In the data rows, 500 means zero.
Here are some points:
array([622, 523, 617, 378, 543, 492, 405, 521])
array([489, 557, 491, 433, 558, 484, 497, 565])
array([450, 488, 456, 479, 536, 506, 508, 560])
array([428, 503, 424, 512, 548, 515, 504, 553])
array([519, 480, 512, 444, 533, 521, 491, 511])
array([441, 535, 444, 473, 553, 484, 506, 572])
array([488, 598, 492, 554, 575, 517, 522, 590])
array([446, 540, 448, 541, 553, 484, 508, 559])
array([454, 522, 457, 465, 538, 496, 509, 540])
array([492, 601, 491, 541, 568, 520, 518, 560])
array([451, 572, 452, 512, 557, 483, 505, 572])
array([447, 552, 449, 496, 548, 475, 507, 566])
array([438, 549, 438, 489, 543, 485, 508, 560])
array([427, 608, 435, 536, 500, 461, 506, 517])
array([517, 444, 516, 363, 377, 506, 463, 380])
array([531, 388, 535, 601, 408, 409, 553, 436])
array([580, 416, 581, 315, 298, 540, 392, 289])
array([449, 539, 450, 510, 553, 531, 504, 573])
array([469, 461, 469, 564, 446, 471, 517, 458])
array([489, 519, 485, 423, 529, 482, 498, 508])
array([479, 545, 482, 554, 557, 484, 514, 562])
array([537, 457, 523, 416, 520, 530, 478, 421])
array([603, 377, 602, 639, 398, 361, 604, 418])
array([451, 511, 455, 475, 532, 484, 509, 514])
array([578, 690, 583, 599, 625, 619, 567, 650])
array([479, 462, 485, 581, 452, 459, 525, 464])
array([437, 486, 430, 514, 557, 515, 507, 546])
array([446, 526, 432, 597, 447, 488, 512, 398])
array([510, 570, 511, 623, 593, 488, 544, 596])
array([761, 511, 764, 315, 522, 508, 237, 543])
array([440, 528, 439, 469, 563, 479, 508, 571])
array([442, 574, 447, 500, 546, 499, 505, 567])
array([443, 528, 441, 476, 536, 499, 507, 541])
array([556, 507, 563, 390, 517, 503, 445, 537])
array([486, 486, 495, 429, 505, 506, 492, 534])
array([450, 526, 453, 584, 437, 490, 507, 459])
Here are 24 more points, each followed by its number:
array([507, 453, 509, 613, 411, 458, 542, 422]) 0
array([469, 522, 456, 555, 566, 487, 528, 465]) 1
array([437, 535, 440, 538, 543, 478, 508, 548]) 2
array([491, 531, 498, 557, 545, 493, 526, 564]) 3
array([484, 487, 487, 525, 535, 452, 515, 554]) 4
array([595, 668, 593, 593, 598, 609, 573, 605]) 5
array([487, 499, 481, 417, 526, 515, 494, 496]) 6
array([437, 511, 437, 489, 552, 481, 504, 552]) 7
array([433, 563, 442, 487, 538, 487, 504, 565]) 8
array([512, 473, 514, 432, 517, 521, 488, 514]) 9
array([441, 508, 444, 500, 545, 477, 507, 556]) 10
array([482, 471, 488, 342, 268, 502, 475, 289]) 11
array([433, 589, 435, 531, 495, 474, 505, 525]) 12
array([541, 443, 536, 416, 492, 542, 472, 469]) 13
array([476, 517, 472, 443, 539, 494, 506, 509]) 14
array([457, 507, 458, 457, 510, 488, 506, 507]) 15
array([481, 447, 483, 405, 407, 506, 495, 420]) 16
array([463, 450, 468, 437, 449, 511, 500, 471]) 17
array([518, 425, 519, 607, 432, 423, 549, 419]) 18
array([443, 608, 442, 498, 547, 467, 511, 553]) 19
array([503, 582, 502, 543, 559, 513, 522, 569]) 20
array([504, 449, 508, 621, 410, 453, 546, 406]) 21
array([456, 557, 452, 456, 580, 472, 508, 543]) 22
array([483, 512, 464, 472, 559, 476, 510, 444]) 23
Which of these numbered points is nearest to each point below, ignoring the direction in which the first points spread most? Its number follows each.
array([433, 525, 438, 564, 608, 476, 508, 624]) > 4
array([450, 507, 444, 532, 505, 481, 511, 509]) > 2
array([528, 446, 533, 442, 518, 569, 488, 537]) > 13
array([693, 379, 687, 681, 406, 347, 714, 377]) > 18
array([476, 538, 481, 567, 552, 488, 514, 570]) > 3
array([414, 611, 409, 549, 476, 476, 506, 470]) > 12
array([445, 537, 439, 552, 589, 476, 513, 556]) > 2
array([449, 551, 458, 534, 558, 484, 511, 585]) > 2
array([588, 618, 588, 599, 589, 558, 569, 589]) > 5
array([418, 590, 427, 562, 460, 473, 500, 490]) > 12
array([450, 528, 453, 523, 538, 474, 508, 552]) > 2
array([511, 529, 503, 403, 546, 480, 481, 510]) > 22
array([450, 520, 451, 465, 527, 495, 511, 548]) > 15
